In the data rows, zero lies at 7.5, halfway between 7 and 8.
Some points, each followed by its number:
array([9, 8, 11, 10, 12, 9, 11, 9, 8, 9, 11, 9, 10, 11, 9, 9, 9, 12, 10, 9, 9, 10, 9, 11, 10, 9, 11, 9,
       9, 9, 11, 10, 9, 10, 9, 9, 9, 10, 9, 10, 9, 9, 10, 9, 11, 9, 12, 9, 9, 12, 8, 11, 9, 10, 10, 9,
       10, 10, 9, 11, 9, 10, 9, 9, 9, 10, 9, 10, 9, 10, 9, 11, 10, 11, 9, 10, 10, 10, 9, 12, 9, 10, 9, 10,
       8, 10, 10, 9, 10, 9, 9, 9, 8, 10, 10, 12, 9, 9, 8, 9, 10, 9, 11, 9, 10, 11, 9, 10, 10, 9, 9, 9,
       9, 9, 12, 10, 11, 10, 9, 11, 11, 10, 9, 10, 9, 9, 10, 10]) 0
array([10, 10, 10, 10, 10, 10, 10, 10, 10, 10, 11, 8, 9, 8, 10, 9, 10, 12, 9, 9, 9, 12, 12, 8, 10, 11, 10, 10,
       10, 10, 12, 12, 8, 9, 9, 9, 8, 11, 9, 9, 10, 8, 11, 9, 11, 10, 10, 10, 10, 10, 10, 12, 10, 10, 10, 8,
       12, 11, 9, 12, 12, 9, 11, 9, 11, 9, 8, 9, 8, 10, 8, 8, 10, 10, 9, 12, 11, 9, 11, 10, 8, 10, 8, 11,
       9, 8, 9, 8, 8, 10, 10, 9, 8, 12, 8, 10, 11, 10, 9, 10, 11, 9, 10, 11, 8, 12, 10, 11, 11, 12, 11, 12,
       8, 12, 9, 11, 11, 12, 9, 12, 10, 11, 9, 12, 9, 8, 8, 8]) 1
array([9, 9, 11, 10, 12, 8, 10, 10, 9, 8, 10, 11, 12, 12, 10, 10, 10, 11, 11, 10, 10, 9, 10, 12, 11, 10, 11, 10,
       10, 10, 10, 10, 10, 11, 12, 11, 11, 9, 11, 10, 9, 11, 10, 10, 11, 9, 12, 10, 9, 12, 9, 11, 9, 11, 12, 9,
       10, 11, 11, 11, 10, 11, 10, 9, 10, 11, 10, 10, 11, 10, 11, 11, 9, 12, 11, 10, 10, 12, 10, 12, 12, 10, 10, 11,
       8, 10, 10, 9, 11, 10, 8, 9, 9, 11, 10, 12, 10, 11, 9, 10, 9, 11, 12, 10, 11, 10, 9, 9, 11, 9, 10, 9,
       11, 9, 12, 11, 11, 10, 11, 10, 11, 10, 12, 10, 9, 10, 10, 12]) 2
array([8, 8, 10, 10, 12, 10, 10, 9, 9, 8, 11, 10, 12, 10, 10, 10, 9, 10, 10, 10, 9, 10, 10, 12, 9, 11, 10, 9,
       10, 9, 10, 10, 9, 9, 11, 10, 9, 10, 9, 9, 9, 10, 10, 9, 11, 9, 11, 10, 9, 11, 9, 11, 10, 11, 11, 9,
       11, 10, 10, 12, 10, 12, 9, 9, 10, 12, 10, 10, 9, 10, 9, 10, 10, 11, 11, 10, 10, 11, 10, 11, 10, 10, 8, 10,
       9, 9, 9, 9, 9, 9, 9, 11, 9, 11, 9, 11, 10, 10, 10, 8, 9, 9, 11, 10, 11, 10, 9, 10, 10, 8, 10, 10,
       9, 9, 12, 10, 10, 12, 9, 12, 11, 10, 10, 9, 9, 9, 10, 10]) 3
array([8, 8, 8, 9, 11, 8, 12, 10, 9, 9, 10, 8, 12, 10, 9, 9, 9, 11, 10, 8, 8, 9, 9, 10, 11, 10, 10, 10,
       10, 9, 10, 10, 9, 11, 11, 10, 11, 9, 9, 11, 9, 9, 12, 8, 10, 8, 12, 10, 9, 9, 9, 9, 8, 10, 11, 9,
       9, 10, 9, 10, 9, 10, 9, 8, 11, 11, 9, 11, 9, 12, 8, 12, 8, 10, 11, 9, 10, 11, 9, 11, 9, 10, 9, 12,
       8, 10, 9, 8, 11, 11, 8, 9, 8, 10, 11, 12, 9, 11, 9, 11, 9, 10, 9, 11, 9, 10, 9, 11, 9, 8, 9, 9,
       10, 9, 12, 11, 11, 10, 10, 10, 11, 10, 9, 12, 10, 9, 9, 11]) 4
array([9, 9, 10, 9, 12, 8, 11, 12, 8, 8, 12, 11, 11, 12, 9, 10, 8, 11, 12, 11, 9, 9, 9, 10, 12, 11, 10, 8,
       8, 10, 12, 12, 10, 11, 9, 12, 9, 8, 11, 11, 8, 9, 10, 8, 12, 9, 12, 9, 8, 11, 9, 11, 8, 8, 11, 8,
       10, 10, 8, 10, 9, 9, 10, 8, 9, 9, 8, 9, 9, 9, 8, 11, 8, 12, 9, 9, 10, 11, 9, 12, 11, 12, 9, 8,
       8, 12, 11, 8, 11, 9, 9, 8, 8, 10, 9, 11, 9, 10, 9, 9, 8, 8, 9, 10, 10, 10, 8, 8, 12, 8, 8, 8,
       12, 9, 11, 12, 12, 10, 12, 9, 11, 8, 10, 10, 8, 9, 9, 11]) 5
array([9, 9, 12, 11, 12, 12, 8, 9, 8, 8, 10, 12, 11, 12, 9, 10, 9, 12, 9, 12, 10, 10, 9, 12, 8, 10, 11, 9,
       11, 11, 10, 10, 10, 9, 9, 11, 9, 11, 9, 8, 11, 10, 8, 9, 11, 9, 12, 9, 12, 12, 8, 12, 12, 10, 10, 10,
       12, 9, 12, 12, 12, 11, 9, 9, 8, 9, 12, 12, 11, 8, 12, 12, 12, 12, 10, 11, 10, 9, 9, 11, 11, 9, 10, 10,
       9, 9, 11, 11, 9, 8, 12, 9, 10, 10, 9, 10, 12, 9, 8, 8, 10, 11, 12, 8, 12, 12, 9, 9, 10, 8, 10, 10,
       9, 9, 12, 8, 10, 12, 8, 11, 9, 10, 10, 8, 8, 12, 10, 10]) 6
array([9, 9, 10, 10, 11, 9, 11, 9, 9, 9, 11, 8, 11, 10, 9, 9, 10, 11, 10, 9, 9, 9, 9, 10, 9, 9, 11, 9,
       9, 9, 10, 9, 8, 10, 10, 9, 9, 9, 9, 9, 9, 9, 10, 9, 9, 9, 11, 10, 9, 10, 9, 9, 9, 10, 10, 9,
       9, 10, 9, 10, 9, 10, 8, 9, 10, 10, 10, 11, 9, 10, 8, 10, 9, 9, 10, 9, 9, 10, 9, 11, 10, 9, 9, 10,
       9, 10, 9, 8, 9, 10, 8, 10, 9, 10, 10, 11, 9, 10, 9, 9, 10, 9, 10, 9, 10, 10, 9, 10, 9, 9, 9, 9,
       9, 9, 12, 9, 9, 10, 9, 11, 10, 9, 9, 10, 9, 9, 10, 10]) 7
array([8, 10, 12, 11, 12, 9, 12, 9, 8, 8, 12, 10, 11, 12, 11, 9, 10, 10, 10, 9, 9, 9, 9, 12, 10, 12, 12, 8,
       8, 10, 12, 12, 8, 9, 9, 10, 9, 9, 10, 10, 8, 11, 10, 9, 12, 8, 12, 12, 8, 12, 9, 11, 9, 9, 12, 9,
       10, 10, 10, 10, 10, 12, 9, 10, 9, 10, 10, 9, 9, 9, 9, 9, 9, 12, 12, 10, 9, 10, 9, 10, 12, 10, 8, 9,
       8, 8, 10, 8, 9, 8, 10, 9, 9, 11, 10, 11, 9, 9, 8, 9, 9, 9, 9, 9, 10, 12, 9, 10, 11, 8, 8, 10,
       8, 9, 12, 9, 11, 12, 10, 9, 12, 11, 11, 9, 9, 10, 9, 9]) 8
array([12, 9, 10, 9, 12, 10, 12, 12, 10, 10, 10, 10, 11, 12, 12, 12, 11, 10, 10, 9, 10, 10, 10, 11, 11, 9, 9, 9,
       12, 12, 11, 12, 8, 9, 11, 10, 12, 10, 10, 8, 9, 10, 9, 8, 12, 10, 11, 12, 9, 10, 10, 11, 9, 10, 9, 9,
       9, 10, 10, 12, 11, 10, 9, 10, 10, 8, 8, 10, 11, 12, 9, 10, 10, 12, 12, 9, 11, 11, 10, 9, 9, 10, 9, 10,
       9, 9, 10, 11, 9, 8, 8, 11, 9, 9, 9, 11, 11, 9, 8, 9, 10, 9, 10, 9, 12, 12, 8, 12, 9, 10, 11, 9,
       9, 10, 10, 10, 10, 11, 11, 11, 11, 9, 9, 8, 10, 10, 10, 12]) 9
array([12, 8, 9, 8, 12, 8, 11, 12, 11, 10, 10, 10, 11, 12, 11, 12, 11, 9, 11, 10, 10, 11, 8, 11, 12, 9, 9, 8,
       12, 12, 12, 12, 8, 10, 12, 9, 12, 10, 10, 9, 8, 11, 9, 8, 12, 10, 12, 12, 8, 10, 11, 11, 8, 8, 9, 9,
       9, 10, 10, 12, 9, 9, 8, 10, 10, 8, 8, 9, 12, 12, 8, 12, 9, 12, 10, 9, 12, 12, 10, 9, 9, 12, 11, 9,
       9, 11, 11, 11, 10, 8, 8, 10, 8, 10, 10, 12, 9, 10, 9, 9, 8, 8, 10, 9, 12, 12, 8, 12, 9, 10, 12, 8,
       9, 9, 9, 12, 12, 9, 12, 9, 12, 8, 8, 9, 9, 12, 11, 12]) 10
array([9, 11, 12, 11, 12, 9, 11, 10, 9, 8, 12, 11, 10, 11, 12, 9, 10, 12, 12, 12, 8, 8, 10, 12, 11, 9, 12, 8,
       9, 12, 12, 11, 9, 9, 12, 9, 10, 10, 11, 10, 8, 9, 10, 10, 12, 10, 12, 12, 10, 12, 10, 12, 10, 12, 12, 12,
       12, 12, 11, 12, 10, 12, 10, 10, 9, 12, 9, 9, 9, 9, 10, 9, 11, 12, 10, 12, 10, 9, 8, 12, 11, 10, 9, 11,
       8, 9, 9, 8, 9, 8, 11, 9, 10, 12, 9, 12, 11, 10, 10, 9, 9, 11, 11, 11, 10, 12, 8, 10, 11, 10, 8, 10,
       9, 9, 12, 10, 11, 12, 10, 9, 12, 11, 12, 9, 9, 10, 10, 10]) 11
array([9, 10, 11, 11, 11, 9, 10, 9, 9, 8, 10, 9, 10, 10, 9, 8, 10, 11, 9, 10, 8, 9, 10, 10, 9, 10, 11, 9,
       9, 9, 11, 10, 10, 10, 9, 9, 8, 10, 9, 9, 10, 8, 10, 10, 10, 9, 12, 10, 10, 11, 9, 11, 10, 11, 12, 9,
       11, 10, 9, 10, 10, 12, 10, 9, 9, 10, 10, 10, 9, 9, 11, 10, 9, 9, 10, 10, 9, 9, 9, 11, 11, 9, 9, 10,
       9, 9, 9, 8, 8, 10, 9, 9, 9, 11, 10, 11, 10, 10, 8, 10, 10, 10, 11, 9, 10, 11, 9, 10, 9, 8, 9, 10,
       9, 10, 12, 9, 9, 12, 9, 11, 11, 10, 10, 10, 10, 10, 9, 9]) 12
array([10, 8, 10, 9, 12, 9, 11, 11, 10, 8, 10, 11, 12, 12, 10, 12, 11, 8, 12, 10, 10, 9, 8, 12, 11, 10, 10, 8,
       11, 12, 10, 9, 8, 11, 12, 10, 12, 9, 10, 8, 8, 12, 9, 8, 12, 9, 11, 12, 8, 11, 9, 11, 9, 10, 9, 9,
       8, 10, 10, 10, 9, 11, 8, 11, 10, 10, 9, 10, 12, 10, 9, 12, 9, 12, 12, 8, 11, 12, 9, 9, 10, 10, 11, 9,
       8, 10, 10, 11, 11, 8, 9, 11, 8, 8, 10, 12, 9, 9, 9, 10, 8, 9, 9, 8, 12, 12, 8, 12, 9, 8, 10, 8,
       10, 8, 12, 11, 11, 9, 12, 9, 11, 8, 10, 8, 9, 12, 12, 12]) 13
array([9, 8, 10, 10, 12, 9, 9, 8, 9, 9, 11, 10, 11, 10, 9, 8, 9, 11, 9, 9, 10, 10, 10, 12, 9, 9, 9, 9,
       9, 9, 10, 9, 10, 9, 11, 12, 9, 11, 9, 8, 9, 10, 10, 9, 10, 9, 12, 10, 10, 10, 8, 11, 9, 10, 10, 8,
       10, 9, 10, 9, 10, 11, 9, 8, 9, 12, 11, 12, 9, 9, 11, 10, 10, 11, 12, 9, 10, 11, 10, 11, 9, 11, 9, 11,
       8, 8, 10, 10, 9, 8, 8, 9, 8, 10, 11, 12, 10, 10, 8, 11, 10, 9, 9, 8, 12, 11, 9, 10, 10, 8, 10, 9,
       9, 9, 12, 9, 9, 11, 10, 12, 11, 9, 9, 9, 9, 8, 9, 10]) 14
array([11, 8, 10, 9, 12, 10, 10, 12, 10, 9, 9, 9, 11, 11, 12, 11, 12, 9, 10, 10, 10, 10, 9, 10, 10, 8, 9, 9,
       12, 12, 10, 10, 8, 9, 12, 9, 11, 10, 8, 8, 9, 9, 9, 8, 12, 11, 11, 10, 10, 11, 9, 10, 8, 12, 8, 9,
       9, 9, 10, 12, 9, 8, 9, 10, 10, 9, 9, 9, 10, 10, 9, 11, 10, 10, 11, 9, 12, 12, 8, 8, 9, 11, 10, 11,
       9, 10, 9, 11, 8, 8, 8, 11, 9, 9, 9, 11, 9, 9, 9, 9, 10, 10, 12, 9, 11, 12, 8, 12, 8, 8, 12, 9,
       9, 9, 11, 10, 10, 10, 9, 12, 10, 9, 8, 9, 8, 11, 11, 12]) 15
array([10, 9, 10, 10, 12, 12, 11, 9, 9, 9, 9, 9, 11, 11, 10, 10, 11, 11, 9, 9, 8, 9, 10, 11, 9, 10, 10, 8,
       9, 10, 10, 9, 9, 9, 10, 9, 9, 10, 9, 9, 9, 10, 9, 8, 10, 8, 11, 10, 9, 10, 9, 11, 10, 10, 10, 9,
       11, 9, 10, 9, 10, 12, 8, 8, 10, 11, 10, 10, 10, 9, 9, 10, 10, 9, 12, 9, 9, 10, 9, 10, 10, 9, 8, 10,
       8, 8, 9, 9, 9, 9, 9, 10, 10, 10, 11, 10, 9, 9, 8, 10, 9, 10, 9, 10, 10, 12, 10, 12, 9, 9, 9, 10,
       8, 9, 12, 9, 9, 12, 9, 10, 11, 9, 10, 10, 11, 10, 9, 10]) 16
array([8, 8, 10, 12, 9, 9, 10, 8, 8, 9, 12, 10, 12, 10, 8, 8, 8, 12, 9, 8, 9, 9, 11, 10, 9, 12, 10, 12,
       8, 8, 8, 8, 11, 12, 8, 12, 8, 11, 8, 12, 11, 8, 12, 11, 8, 8, 10, 8, 11, 8, 8, 8, 8, 10, 12, 8,
       9, 8, 8, 8, 10, 10, 12, 8, 12, 12, 12, 12, 9, 10, 9, 12, 8, 8, 10, 8, 11, 12, 12, 12, 10, 12, 8, 12,
       8, 10, 10, 8, 11, 12, 8, 8, 8, 12, 12, 12, 10, 12, 8, 12, 10, 12, 9, 10, 11, 8, 11, 9, 12, 8, 11, 9,
       12, 9, 12, 10, 11, 12, 8, 12, 8, 9, 11, 12, 9, 8, 9, 10]) 17
New points follow, each followed by the numbers of its three nearest points above by angle, seen from the average point of the numbered points, nearest first.
array([10, 8, 10, 11, 11, 10, 11, 9, 9, 9, 12, 10, 12, 10, 8, 10, 10, 11, 9, 9, 10, 10, 9, 11, 9, 11, 9, 10,
       9, 9, 9, 9, 9, 12, 9, 11, 8, 11, 9, 8, 9, 10, 10, 8, 10, 8, 9, 9, 10, 8, 9, 10, 8, 10, 12, 8,
       9, 9, 9, 9, 9, 9, 9, 8, 11, 11, 10, 12, 9, 10, 9, 10, 9, 10, 11, 8, 12, 11, 12, 11, 10, 10, 8, 10,
       8, 9, 11, 9, 11, 10, 8, 10, 9, 10, 11, 12, 11, 11, 8, 11, 10, 9, 10, 9, 11, 11, 11, 11, 10, 9, 10, 9,
       10, 9, 12, 10, 9, 11, 9, 11, 10, 9, 9, 10, 10, 9, 9, 11]) 17 14 7
array([9, 9, 10, 10, 12, 10, 10, 9, 9, 8, 10, 9, 9, 10, 10, 10, 10, 11, 11, 11, 8, 10, 9, 10, 10, 11, 12, 9,
       9, 10, 12, 10, 9, 10, 10, 9, 9, 9, 8, 8, 9, 10, 11, 9, 12, 10, 12, 10, 10, 10, 10, 10, 9, 11, 11, 9,
       12, 10, 10, 12, 11, 10, 9, 9, 10, 10, 10, 11, 8, 9, 8, 9, 9, 10, 11, 10, 10, 11, 10, 12, 9, 10, 8, 12,
       9, 8, 10, 8, 9, 9, 9, 9, 9, 11, 9, 10, 12, 11, 9, 9, 10, 9, 10, 10, 9, 10, 9, 11, 10, 9, 10, 10,
       8, 10, 12, 9, 11, 12, 9, 12, 11, 10, 9, 11, 9, 9, 9, 9]) 1 12 3
array([10, 9, 9, 11, 11, 10, 12, 9, 10, 9, 11, 10, 11, 11, 10, 9, 11, 10, 10, 9, 9, 9, 10, 11, 10, 11, 11, 10,
       10, 10, 10, 10, 9, 10, 12, 11, 11, 11, 10, 9, 9, 10, 11, 9, 11, 9, 11, 12, 10, 11, 10, 11, 9, 12, 11, 9,
       10, 10, 10, 10, 10, 12, 9, 9, 10, 11, 10, 11, 10, 11, 10, 10, 10, 11, 12, 9, 11, 12, 10, 11, 9, 9, 8, 11,
       9, 9, 9, 9, 9, 9, 8, 11, 9, 11, 11, 11, 9, 10, 9, 11, 11, 10, 11, 10, 10, 12, 10, 12, 10, 10, 11, 10,
       9, 9, 12, 10, 10, 12, 9, 12, 12, 10, 11, 10, 11, 9, 10, 10]) 16 3 14
array([8, 9, 10, 10, 12, 10, 10, 9, 8, 8, 10, 10, 11, 12, 11, 9, 9, 10, 10, 10, 9, 9, 9, 11, 9, 10, 11, 9,
       9, 10, 10, 10, 10, 10, 11, 10, 10, 10, 8, 9, 8, 9, 10, 9, 10, 8, 12, 11, 9, 11, 9, 10, 8, 10, 10, 9,
       10, 10, 10, 10, 10, 11, 9, 9, 9, 12, 10, 10, 11, 10, 10, 11, 9, 9, 12, 9, 9, 11, 10, 11, 10, 10, 9, 10,
       8, 9, 9, 9, 9, 9, 9, 9, 9, 10, 11, 11, 10, 10, 9, 10, 9, 10, 10, 9, 11, 11, 9, 10, 10, 8, 9, 9,
       9, 9, 12, 10, 10, 9, 10, 11, 10, 9, 11, 9, 9, 10, 11, 11]) 14 16 7
array([10, 9, 10, 10, 12, 10, 11, 10, 9, 9, 10, 10, 11, 11, 10, 9, 11, 11, 10, 9, 9, 10, 10, 10, 10, 10, 10, 9,
       10, 10, 11, 10, 11, 9, 10, 10, 10, 9, 10, 10, 10, 10, 10, 9, 11, 9, 11, 11, 10, 11, 9, 11, 9, 10, 10, 10,
       10, 10, 10, 11, 9, 11, 9, 10, 10, 10, 10, 10, 9, 10, 9, 10, 10, 12, 11, 10, 10, 10, 10, 11, 10, 10, 9, 10,
       9, 9, 9, 9, 9, 9, 10, 9, 9, 11, 10, 12, 10, 10, 9, 10, 9, 10, 11, 10, 10, 11, 10, 10, 10, 9, 10, 10,
       9, 9, 12, 10, 10, 11, 10, 10, 10, 10, 11, 9, 10, 10, 10, 10]) 11 16 12
array([12, 8, 8, 9, 10, 9, 9, 12, 12, 12, 8, 8, 9, 9, 11, 12, 11, 12, 9, 10, 9, 12, 12, 8, 10, 8, 8, 10,
       12, 12, 11, 12, 8, 8, 11, 8, 11, 11, 8, 8, 12, 8, 9, 8, 12, 12, 12, 10, 12, 11, 11, 11, 9, 10, 8, 8,
       12, 9, 11, 12, 12, 8, 9, 9, 12, 8, 9, 8, 9, 12, 8, 10, 9, 9, 9, 12, 12, 12, 10, 9, 8, 10, 9, 11,
       10, 9, 9, 9, 8, 9, 10, 10, 9, 11, 8, 10, 12, 10, 11, 8, 12, 10, 12, 12, 8, 11, 8, 12, 9, 10, 12, 9,
       8, 12, 9, 10, 9, 9, 8, 12, 9, 11, 8, 12, 8, 10, 9, 9]) 1 15 9
array([10, 10, 11, 10, 11, 9, 12, 10, 9, 9, 11, 10, 10, 10, 11, 9, 11, 11, 10, 10, 10, 11, 10, 10, 10, 10, 10, 10,
       9, 10, 12, 12, 9, 9, 9, 10, 9, 10, 10, 9, 10, 9, 10, 9, 12, 10, 12, 10, 9, 11, 10, 11, 10, 11, 12, 9,
       11, 10, 9, 12, 11, 11, 9, 10, 10, 9, 9, 10, 9, 10, 9, 9, 9, 11, 11, 11, 10, 10, 10, 12, 9, 9, 8, 11,
       9, 9, 9, 9, 8, 9, 10, 9, 8, 12, 10, 11, 10, 10, 9, 10, 9, 9, 10, 10, 9, 12, 10, 10, 12, 10, 11, 12,
       9, 11, 10, 9, 11, 12, 9, 12, 11, 10, 9, 10, 10, 9, 9, 9]) 1 12 11
array([10, 9, 11, 11, 12, 9, 10, 9, 9, 10, 10, 9, 10, 10, 10, 9, 11, 12, 10, 10, 9, 12, 10, 10, 9, 10, 10, 9,
       10, 11, 11, 11, 10, 9, 9, 9, 9, 10, 9, 9, 10, 9, 9, 9, 11, 11, 11, 10, 11, 11, 9, 11, 10, 10, 10, 8,
       11, 10, 10, 12, 11, 11, 10, 9, 10, 9, 9, 9, 8, 9, 9, 9, 9, 10, 11, 11, 10, 9, 10, 10, 9, 9, 8, 10,
       9, 9, 9, 9, 9, 9, 10, 10, 9, 11, 9, 11, 11, 9, 9, 10, 9, 9, 10, 9, 10, 12, 9, 11, 11, 10, 10, 11,
       9, 11, 11, 10, 11, 12, 10, 12, 10, 10, 9, 11, 9, 9, 9, 9]) 1 12 6
array([9, 8, 9, 9, 12, 9, 9, 9, 9, 9, 10, 8, 10, 11, 9, 8, 9, 11, 10, 9, 8, 10, 9, 10, 9, 9, 9, 10,
       10, 10, 9, 9, 10, 10, 10, 9, 9, 9, 8, 9, 9, 8, 10, 8, 9, 9, 12, 9, 10, 11, 8, 9, 9, 11, 10, 9,
       10, 9, 10, 12, 10, 9, 9, 8, 10, 9, 10, 10, 9, 10, 10, 11, 10, 9, 11, 11, 12, 10, 9, 12, 9, 11, 10, 9,
       8, 10, 9, 9, 8, 9, 9, 9, 8, 10, 9, 12, 9, 10, 9, 9, 10, 10, 12, 9, 11, 9, 9, 11, 9, 8, 10, 9,
       9, 10, 12, 10, 10, 9, 8, 11, 9, 10, 9, 10, 8, 9, 10, 9]) 7 0 15
array([9, 9, 11, 12, 12, 10, 12, 9, 9, 9, 10, 10, 11, 12, 11, 10, 10, 12, 10, 10, 9, 10, 10, 11, 10, 11, 11, 9,
       10, 11, 11, 11, 10, 10, 11, 10, 10, 11, 9, 9, 9, 9, 10, 9, 11, 8, 12, 10, 10, 12, 10, 12, 10, 11, 10, 10,
       11, 11, 10, 10, 10, 12, 9, 10, 11, 11, 10, 10, 10, 10, 9, 11, 9, 11, 12, 11, 11, 10, 10, 11, 9, 10, 9, 11,
       9, 9, 9, 9, 9, 9, 9, 10, 9, 11, 11, 12, 10, 10, 9, 10, 10, 10, 12, 9, 10, 11, 9, 10, 11, 9, 9, 10,
       10, 9, 12, 10, 10, 12, 9, 10, 12, 10, 11, 10, 11, 10, 10, 9]) 11 12 8
array([9, 9, 10, 11, 12, 9, 12, 10, 9, 9, 12, 10, 12, 11, 10, 10, 10, 11, 11, 9, 9, 10, 9, 10, 11, 12, 12, 10,
       9, 10, 12, 10, 9, 11, 11, 10, 11, 10, 11, 11, 9, 10, 12, 9, 12, 9, 12, 11, 9, 10, 11, 11, 9, 10, 12, 10,
       10, 11, 9, 11, 9, 11, 10, 9, 12, 11, 9, 10, 10, 12, 9, 11, 9, 12, 11, 10, 10, 11, 11, 11, 10, 12, 9, 11,
       8, 9, 10, 9, 11, 11, 8, 9, 8, 12, 12, 12, 10, 11, 10, 12, 9, 9, 9, 11, 10, 12, 9, 10, 11, 10, 10, 10,
       9, 10, 12, 11, 12, 12, 11, 10, 12, 10, 11, 11, 10, 9, 10, 11]) 4 2 17
array([9, 10, 12, 11, 12, 10, 10, 9, 8, 8, 11, 9, 10, 10, 9, 8, 9, 11, 10, 10, 9, 9, 10, 11, 9, 10, 11, 9,
       10, 10, 11, 10, 11, 10, 9, 10, 9, 10, 9, 9, 10, 9, 10, 10, 10, 9, 11, 9, 10, 12, 9, 12, 11, 12, 11, 10,
       11, 10, 10, 11, 11, 11, 10, 10, 10, 11, 10, 10, 9, 9, 10, 10, 10, 11, 10, 10, 9, 9, 10, 12, 12, 9, 9, 10,
       9, 10, 10, 9, 9, 9, 10, 9, 9, 11, 10, 10, 11, 9, 9, 9, 9, 11, 11, 8, 10, 11, 9, 9, 11, 8, 10, 10,
       9, 9, 12, 9, 10, 12, 8, 10, 10, 11, 11, 9, 9, 10, 10, 9]) 12 6 11
array([8, 8, 10, 10, 12, 8, 10, 9, 8, 8, 10, 9, 11, 12, 10, 9, 8, 11, 12, 11, 8, 8, 8, 12, 12, 9, 12, 8,
       9, 10, 11, 8, 9, 9, 11, 9, 10, 8, 9, 9, 8, 9, 10, 8, 9, 9, 12, 10, 8, 12, 8, 10, 8, 12, 11, 11,
       12, 12, 10, 11, 9, 11, 9, 10, 9, 11, 10, 10, 10, 10, 10, 12, 9, 12, 11, 10, 8, 9, 8, 12, 12, 9, 9, 9,
       8, 9, 8, 8, 9, 8, 9, 9, 8, 11, 10, 12, 8, 9, 10, 8, 8, 9, 11, 9, 12, 9, 8, 9, 8, 8, 8, 8,
       10, 8, 12, 10, 10, 9, 10, 9, 11, 9, 11, 8, 8, 10, 12, 11]) 11 2 0
array([9, 9, 10, 11, 11, 8, 9, 10, 9, 9, 11, 9, 10, 10, 10, 9, 9, 11, 12, 10, 8, 10, 9, 9, 12, 10, 10, 9,
       9, 10, 11, 10, 9, 10, 9, 9, 9, 9, 10, 11, 9, 9, 10, 8, 11, 9, 11, 10, 9, 10, 9, 11, 9, 9, 11, 8,
       11, 10, 9, 10, 10, 10, 11, 8, 10, 9, 9, 9, 9, 10, 9, 10, 9, 11, 9, 10, 10, 11, 10, 12, 10, 12, 9, 9,
       8, 9, 9, 8, 10, 9, 9, 8, 8, 11, 9, 11, 10, 11, 9, 9, 9, 8, 11, 11, 9, 10, 9, 10, 11, 9, 10, 10,
       9, 10, 12, 11, 12, 10, 10, 11, 11, 10, 9, 11, 9, 8, 9, 10]) 5 1 0
array([9, 9, 10, 10, 12, 10, 11, 9, 8, 9, 11, 9, 10, 10, 9, 9, 10, 10, 9, 10, 10, 9, 10, 12, 9, 10, 11, 9,
       9, 10, 12, 10, 10, 9, 10, 10, 9, 10, 10, 8, 10, 10, 10, 9, 12, 10, 12, 9, 9, 12, 9, 12, 10, 10, 11, 8,
       10, 10, 11, 11, 11, 12, 9, 10, 9, 11, 9, 10, 8, 9, 9, 10, 10, 12, 11, 10, 10, 10, 9, 12, 10, 10, 8, 10,
       9, 9, 10, 10, 9, 8, 10, 9, 9, 10, 9, 11, 11, 9, 9, 9, 9, 10, 11, 9, 11, 12, 9, 9, 11, 9, 9, 9,
       9, 9, 12, 9, 11, 10, 9, 12, 10, 9, 10, 9, 9, 10, 9, 9]) 6 3 8
array([8, 8, 9, 10, 12, 8, 10, 9, 8, 8, 11, 9, 12, 12, 9, 10, 10, 11, 11, 9, 8, 9, 8, 12, 11, 10, 11, 9,
       9, 10, 10, 9, 9, 10, 10, 10, 10, 8, 9, 9, 8, 9, 10, 8, 10, 8, 12, 10, 8, 12, 9, 11, 8, 11, 10, 9,
       9, 11, 9, 10, 9, 10, 9, 8, 9, 10, 11, 10, 10, 9, 10, 12, 9, 12, 11, 8, 10, 11, 9, 12, 10, 11, 8, 9,
       8, 9, 9, 9, 9, 8, 8, 9, 8, 10, 10, 10, 9, 9, 8, 9, 8, 9, 10, 9, 12, 11, 9, 9, 9, 8, 9, 8,
       10, 8, 12, 10, 12, 10, 10, 11, 11, 9, 11, 9, 9, 10, 11, 11]) 5 13 0
array([9, 9, 12, 11, 12, 9, 12, 9, 10, 9, 11, 10, 12, 12, 10, 10, 9, 12, 11, 10, 9, 10, 10, 12, 10, 11, 12, 10,
       10, 12, 12, 12, 9, 10, 11, 10, 10, 12, 10, 9, 9, 11, 11, 9, 11, 9, 12, 12, 10, 12, 10, 12, 9, 11, 11, 9,
       11, 10, 11, 12, 11, 12, 9, 10, 10, 11, 11, 12, 10, 9, 9, 11, 9, 12, 12, 11, 11, 12, 12, 12, 9, 11, 9, 12,
       9, 9, 9, 9, 9, 8, 10, 11, 9, 12, 9, 12, 12, 11, 9, 11, 10, 10, 12, 11, 10, 12, 9, 12, 11, 9, 12, 11,
       10, 9, 12, 10, 10, 12, 10, 10, 11, 10, 11, 10, 9, 11, 10, 12]) 11 2 3
array([10, 9, 11, 11, 12, 10, 11, 9, 10, 9, 11, 11, 11, 11, 10, 9, 10, 12, 9, 9, 10, 10, 11, 11, 9, 11, 10, 11,
       10, 11, 10, 10, 11, 10, 11, 11, 9, 12, 9, 9, 10, 10, 10, 10, 12, 10, 11, 11, 12, 10, 9, 12, 10, 11, 10, 9,
       10, 10, 11, 12, 10, 11, 10, 8, 10, 11, 11, 11, 9, 10, 9, 11, 10, 11, 11, 10, 12, 12, 10, 10, 10, 10, 10, 12,
       10, 10, 11, 10, 10, 10, 9, 10, 10, 12, 10, 11, 11, 11, 9, 11, 11, 11, 12, 10, 11, 12, 9, 12, 11, 9, 11, 10,
       10, 10, 12, 9, 10, 11, 9, 12, 9, 10, 10, 10, 9, 10, 9, 11]) 6 17 14
array([10, 10, 12, 10, 12, 12, 10, 8, 9, 9, 10, 11, 9, 11, 11, 9, 11, 10, 9, 10, 10, 10, 12, 10, 8, 10, 11, 9,
       10, 11, 10, 10, 9, 8, 9, 9, 9, 12, 10, 8, 12, 10, 8, 10, 11, 10, 9, 11, 11, 12, 9, 12, 12, 11, 10, 9,
       11, 9, 11, 11, 11, 12, 8, 12, 8, 10, 11, 9, 9, 8, 10, 9, 12, 10, 11, 10, 9, 9, 10, 10, 10, 8, 8, 10,
       11, 8, 10, 10, 8, 8, 11, 11, 12, 10, 9, 9, 11, 8, 9, 9, 10, 10, 10, 8, 10, 12, 10, 10, 10, 9, 9, 11,
       8, 9, 11, 8, 9, 12, 9, 11, 10, 10, 10, 8, 10, 11, 10, 9]) 6 16 12
